Some points:
[0.11 0.05 -1.20 0.21 0.30 0.01 2.45 0.05 1.68 0.57 0.12 1.18 0.56 0.84 -0.40 -0.24 -0.92 -0.39 -1.10
 -0.37 -0.33 0.28 0.41 -1.06]
[1.71 -0.28 1.47 0.58 -0.86 -0.08 -0.65 -0.11 -0.52 -0.21 0.40 2.43 -0.71 -0.43 -0.24 0.84 -0.09 -0.50 1.25
 0.47 -0.83 0.75 0.08 -1.92]
[-0.09 1.68 0.61 -0.41 -0.63 -1.70 -0.04 0.71 -0.43 0.22 -0.04 -1.26 1.15 -0.06 0.42 3.46 -0.48 -1.71 0.11
 0.37 -0.32 -0.09 -0.57 1.10]
[-0.05 -0.72 -0.28 -0.53 0.47 -0.06 -1.22 -0.60 0.64 0.96 0.69 1.91 0.75 -1.37 -0.51 0.98 0.97 0.16 -0.35
 1.74 -0.60 -0.87 0.49 1.26]
[-0.58 -1.67 0.13 -0.83 -1.30 0.76 -2.05 3.16 -1.56 0.06 -0.05 -0.40 0.37 -0.20 0.70 0.87 0.08 1.13 -1.31
 -1.09 0.56 -0.69 0.85 -0.23]
[-4.08 0.71 -0.30 0.36 -1.64 -0.01 -0.51 -0.42 0.45 0.03 -0.40 -0.55 -0.70 -0.34 0.66 0.44 -1.12 0.12 0.93
 -0.04 0.60 0.63 0.20 0.84]
[0.37 1.81 -0.91 0.27 0.40 0.09 -1.33 -0.21 -0.86 -1.65 0.17 1.45 3.33 -0.11 1.33 -1.25 -0.29 0.45 0.51
 1.01 -0.58 -0.62 -1.76 -0.52]
[-1.57 -1.00 -0.04 1.46 -0.82 0.11 -0.76 -0.05 1.18 -1.04 0.84 -0.40 0.00 -0.86 0.63 0.26 -0.98 -1.04 1.29
 0.67 0.83 -0.24 -0.07 -1.18]
[1.66 -0.57 2.01 -1.24 0.09 -0.22 0.28 0.40 -0.53 1.14 0.37 0.44 1.20 -2.39 1.57 -1.23 -1.37 0.15 1.15
 -1.75 0.51 -0.85 1.06 -1.67]
[-1.00 0.65 -0.72 0.38 -0.34 -0.04 0.35 0.13 -1.50 0.09 2.14 0.49 -1.05 -0.32 -1.21 0.09 0.30 -1.66 0.16
 -1.40 0.54 0.06 1.18 -1.65]
[0.63 -0.54 0.30 0.81 -2.24 1.72 1.70 -0.18 0.89 -0.95 -0.18 -0.85 -0.10 -0.96 0.12 0.92 1.66 0.16 -0.49
 0.19 1.29 1.70 -0.77 -0.40]
[1.07 -1.24 -0.11 0.65 -1.82 0.21 0.55 -0.21 -1.10 1.48 0.82 0.24 0.37 1.08 0.39 0.72 0.40 -1.23 0.68
 -0.06 -0.44 1.88 -1.00 0.60]
[-0.11 -0.54 1.31 0.64 1.98 1.26 0.26 0.63 -1.00 -2.35 -0.49 0.65 0.28 1.83 -0.84 1.00 0.50 -0.46 1.00
 -0.11 -0.18 1.40 1.18 1.14]
[-0.16 -0.39 -1.10 -0.33 0.71 0.12 0.22 0.16 1.13 0.31 2.12 -1.06 0.07 0.55 0.28 0.63 0.35 -0.03 0.09
 0.40 -0.10 1.07 -1.18 -1.12]
[1.41 0.00 -1.44 -0.98 -0.34 -2.51 0.12 0.09 -0.16 0.42 1.01 -0.54 -0.86 0.70 -0.21 -1.13 0.57 -0.57 -0.20
 -0.69 0.61 -0.62 -1.49 0.52]
[0.65 -1.27 -1.74 0.62 0.99 -0.37 0.56 0.17 -0.36 -0.01 -0.51 0.28 -0.14 -0.30 -0.19 -0.36 -1.35 0.49 1.77
 0.60 0.91 1.65 1.54 1.16]
[0.16 -0.39 -2.25 -0.50 -0.50 0.03 -1.35 -1.32 -0.47 -0.17 -0.65 -0.50 0.43 -1.64 -0.48 -0.84 0.37 -0.59 -0.60
 0.07 -0.04 0.58 0.50 0.57]
[0.19 -0.49 2.76 0.15 -0.86 -0.96 -0.08 -0.37 -0.68 0.16 -0.13 -1.34 -1.02 0.52 -2.52 -0.18 -0.34 -0.71 -0.68
 2.32 -0.31 -0.48 -0.20 -0.49]
[0.07 -0.80 2.18 -2.03 0.75 -1.07 -1.75 -0.48 3.14 -1.52 1.14 0.35 0.47 0.34 0.43 -1.28 0.99 -0.14 -1.34
 0.73 0.81 0.25 -0.17 1.32]
[0.35 0.85 -0.74 -0.09 0.65 -0.08 -1.52 2.15 1.45 -0.36 -2.78 -1.65 -1.40 0.02 0.39 -0.19 0.07 -0.74 0.49
 -0.63 -0.13 -0.92 -1.27 -1.45]
[1.15 1.63 -1.33 1.55 -0.47 -0.43 -0.23 2.15 -1.49 -1.28 0.31 0.66 -0.87 1.73 -0.10 -0.16 1.84 0.48 0.52
 -0.05 0.41 0.07 0.93 0.69]
[0.43 1.75 1.06 -0.31 -0.52 0.22 0.36 0.02 1.07 -1.04 3.27 0.46 -0.92 -0.72 -0.46 -1.19 -0.66 2.57 0.25
 -0.35 -1.14 -1.97 1.09 1.76]
[-0.89 -0.53 -1.75 -1.12 0.13 -0.56 0.14 -1.35 -0.20 0.25 -0.68 -0.40 -0.54 0.75 -0.86 0.40 0.18 0.83 1.19
 0.35 -1.65 0.21 0.35 -2.13]
[0.86 -0.04 -0.09 -0.53 -0.82 -0.47 0.04 -0.17 0.30 -1.14 -1.73 1.04 0.89 0.11 -0.68 -0.27 -0.76 -0.27 -0.60
 -1.91 -0.63 -0.46 1.24 -0.33]
[0.11 -0.38 -0.60 1.20 -0.60 -1.29 1.04 -0.04 0.14 0.96 -0.94 1.58 -0.20 0.88 -0.34 -0.81 -1.37 0.82 -0.71
 0.24 0.70 0.70 -0.55 0.80]
[0.24 -0.05 0.08 0.14 0.82 1.09 -0.86 -0.89 -0.06 -1.00 -1.58 0.29 -0.99 2.07 0.15 1.52 -3.96 1.10 -1.04
 -0.28 -0.17 0.86 -0.53 0.61]
[0.72 -0.07 1.09 0.80 -0.17 0.57 -0.52 -2.61 -0.50 2.24 -1.09 0.93 -0.60 0.70 1.54 -0.33 1.39 1.63 2.21
 -2.11 0.83 -1.00 -0.21 -0.37]
[-1.82 -1.42 0.94 -0.56 -0.87 0.54 0.90 0.73 0.08 0.46 0.84 -0.49 0.94 1.27 0.86 -1.26 0.46 -0.65 -0.59
 -0.89 -1.17 -1.03 -1.88 0.76]
[-1.16 -0.97 1.48 -1.44 1.70 -0.93 -0.74 0.61 -1.00 0.67 1.47 -0.07 0.02 -0.83 -0.88 0.12 -0.37 0.93 0.51
 0.67 -1.30 -0.52 0.24 -0.02]
[-0.39 -1.14 -0.52 -0.87 0.17 -0.30 1.24 0.72 -0.22 0.16 -1.09 2.57 -1.02 0.00 0.54 1.94 1.37 -0.35 0.29
 0.31 0.53 -2.11 -0.09 1.34]
[0.36 -0.37 0.05 0.80 0.66 1.75 -0.84 -0.26 -0.93 -0.46 0.44 0.32 0.03 0.67 -1.32 -0.61 -0.19 0.29 -0.30
 0.60 2.04 -0.23 -0.55 -0.98]
[-0.54 0.18 -0.58 -0.11 -0.27 -0.10 -0.11 -0.06 0.52 -0.28 -0.78 -0.91 0.75 -0.25 -5.08 0.38 -0.07 -0.60 1.04
 -1.78 0.19 -0.46 -1.00 0.99]
[-0.77 0.85 1.14 -1.61 -0.95 0.37 1.14 0.31 -1.75 0.22 -0.59 -1.18 0.20 0.20 0.05 -1.47 0.81 2.52 -0.56
 0.72 -0.54 0.84 0.18 -0.55]
[0.96 -1.71 -0.85 -0.53 -0.01 0.41 0.06 -0.80 -0.36 -1.47 0.68 -1.23 -0.92 -0.73 0.97 0.54 0.51 1.37 0.71
 0.59 -0.18 -1.93 0.30 -0.05]
[0.51 1.11 0.80 -0.88 0.12 1.32 -0.34 0.29 1.65 1.13 0.50 -0.21 0.60 1.68 0.05 -0.90 0.06 -1.67 1.50
 -0.09 -0.19 0.61 1.15 0.61]
[-1.11 1.61 0.27 -1.76 1.36 -0.63 1.88 -0.73 -0.92 0.58 0.15 0.28 -0.17 -1.09 1.01 1.37 0.57 -0.77 -1.23
 -0.40 2.49 0.45 -0.23 -0.77]
[0.32 1.57 0.57 0.73 -0.44 0.12 -1.19 -0.33 0.00 0.44 -1.10 0.15 -2.80 -1.18 0.16 -0.90 -0.18 0.18 -0.30
 0.68 1.24 1.33 -1.21 0.24]
[-0.09 -0.04 -1.52 -0.81 1.14 0.88 0.26 -0.30 -0.63 0.51 0.49 -0.43 -1.30 -0.44 0.82 -1.28 -0.82 -2.01 -0.71
 -0.56 -2.28 1.03 0.23 1.22]
[-0.16 -1.33 -0.27 -0.46 0.64 -1.34 0.12 -0.66 -0.94 -0.24 -0.42 -0.65 -0.06 1.11 0.66 -1.18 -0.50 -0.44 0.28
 0.95 1.30 -0.35 0.38 0.54]
[1.39 -0.20 0.33 1.22 1.33 0.69 0.43 0.96 0.45 0.38 -0.06 0.05 0.45 -2.69 -0.32 -0.17 -0.11 1.24 0.14
 -0.43 -0.79 1.32 -0.79 0.59]
[0.43 1.17 0.17 0.29 1.15 2.06 -0.50 -0.97 -0.35 2.15 0.68 -0.66 1.14 -0.04 0.84 0.97 0.35 0.56 -1.91
 -1.50 -0.67 -0.60 -1.39 0.07]
[0.11 0.74 -0.56 0.40 0.07 -0.62 -1.17 -0.55 0.20 1.14 0.37 -0.37 -0.78 -0.27 -0.11 0.79 0.99 0.33 -1.98
 0.53 -0.98 0.84 2.11 -0.18]
[-0.85 -0.20 -0.86 0.39 0.07 -0.85 0.75 1.50 2.07 0.74 -0.30 0.34 0.64 0.49 0.28 -0.38 0.54 1.00 -0.48
 0.13 0.04 0.99 0.45 -0.96]
[-0.20 0.15 -0.45 0.90 0.04 2.31 0.49 0.48 0.27 1.40 -1.25 0.25 0.63 -0.58 -0.05 -0.59 -0.64 -1.32 -0.39
 3.03 0.35 -1.83 0.40 -1.02]
[-0.49 -0.78 0.58 3.87 0.87 -2.08 0.26 -0.54 -0.41 -0.38 -0.06 -2.07 0.95 0.18 0.76 -0.10 -0.03 -0.06 -0.79
 -0.18 -0.53 -1.21 -0.13 -0.44]
[-1.00 1.18 1.07 -0.25 0.67 0.94 1.82 -0.67 0.50 -2.01 -1.30 0.79 -0.79 -0.56 0.63 -0.61 1.00 -0.56 -0.62
 -0.03 -1.50 -0.63 -1.16 1.14]
[1.17 1.46 -0.21 -0.26 -0.80 -0.87 0.32 -0.54 1.11 -1.31 -0.85 -1.91 1.74 0.63 0.56 0.64 0.30 -0.04 0.22
 -0.69 0.80 0.16 1.65 -0.37]
These points spread out most along one direction. Take the direction at right angles to it along which they spread out most. Then take the direction at right angles to both along which they spread out most. Go by this last direction. For each point below, how far along it does it lie, from 0 to 99? The average is 50, and the first point in the table lies past the average. One standard deviation of the points above along it is 16.
[-1.00 1.18 1.07 -0.25 0.67 0.94 1.82 -0.67 0.50 -2.01 -1.30 0.79 -0.79 -0.56 0.63 -0.61 1.00 -0.56 -0.62
 -0.03 -1.50 -0.63 -1.16 1.14] --> 58
[0.37 1.81 -0.91 0.27 0.40 0.09 -1.33 -0.21 -0.86 -1.65 0.17 1.45 3.33 -0.11 1.33 -1.25 -0.29 0.45 0.51
 1.01 -0.58 -0.62 -1.76 -0.52] --> 49
[0.86 -0.04 -0.09 -0.53 -0.82 -0.47 0.04 -0.17 0.30 -1.14 -1.73 1.04 0.89 0.11 -0.68 -0.27 -0.76 -0.27 -0.60
 -1.91 -0.63 -0.46 1.24 -0.33] --> 38
[-0.54 0.18 -0.58 -0.11 -0.27 -0.10 -0.11 -0.06 0.52 -0.28 -0.78 -0.91 0.75 -0.25 -5.08 0.38 -0.07 -0.60 1.04
 -1.78 0.19 -0.46 -1.00 0.99] --> 39
[-0.77 0.85 1.14 -1.61 -0.95 0.37 1.14 0.31 -1.75 0.22 -0.59 -1.18 0.20 0.20 0.05 -1.47 0.81 2.52 -0.56
 0.72 -0.54 0.84 0.18 -0.55] --> 56
[0.36 -0.37 0.05 0.80 0.66 1.75 -0.84 -0.26 -0.93 -0.46 0.44 0.32 0.03 0.67 -1.32 -0.61 -0.19 0.29 -0.30
 0.60 2.04 -0.23 -0.55 -0.98] --> 34
[-0.16 -0.39 -1.10 -0.33 0.71 0.12 0.22 0.16 1.13 0.31 2.12 -1.06 0.07 0.55 0.28 0.63 0.35 -0.03 0.09
 0.40 -0.10 1.07 -1.18 -1.12] --> 68
[1.41 0.00 -1.44 -0.98 -0.34 -2.51 0.12 0.09 -0.16 0.42 1.01 -0.54 -0.86 0.70 -0.21 -1.13 0.57 -0.57 -0.20
 -0.69 0.61 -0.62 -1.49 0.52] --> 57
[-0.16 -1.33 -0.27 -0.46 0.64 -1.34 0.12 -0.66 -0.94 -0.24 -0.42 -0.65 -0.06 1.11 0.66 -1.18 -0.50 -0.44 0.28
 0.95 1.30 -0.35 0.38 0.54] --> 44
[0.07 -0.80 2.18 -2.03 0.75 -1.07 -1.75 -0.48 3.14 -1.52 1.14 0.35 0.47 0.34 0.43 -1.28 0.99 -0.14 -1.34
 0.73 0.81 0.25 -0.17 1.32] --> 45
[1.71 -0.28 1.47 0.58 -0.86 -0.08 -0.65 -0.11 -0.52 -0.21 0.40 2.43 -0.71 -0.43 -0.24 0.84 -0.09 -0.50 1.25
 0.47 -0.83 0.75 0.08 -1.92] --> 23
[1.07 -1.24 -0.11 0.65 -1.82 0.21 0.55 -0.21 -1.10 1.48 0.82 0.24 0.37 1.08 0.39 0.72 0.40 -1.23 0.68
 -0.06 -0.44 1.88 -1.00 0.60] --> 56
[-0.39 -1.14 -0.52 -0.87 0.17 -0.30 1.24 0.72 -0.22 0.16 -1.09 2.57 -1.02 0.00 0.54 1.94 1.37 -0.35 0.29
 0.31 0.53 -2.11 -0.09 1.34] --> 44
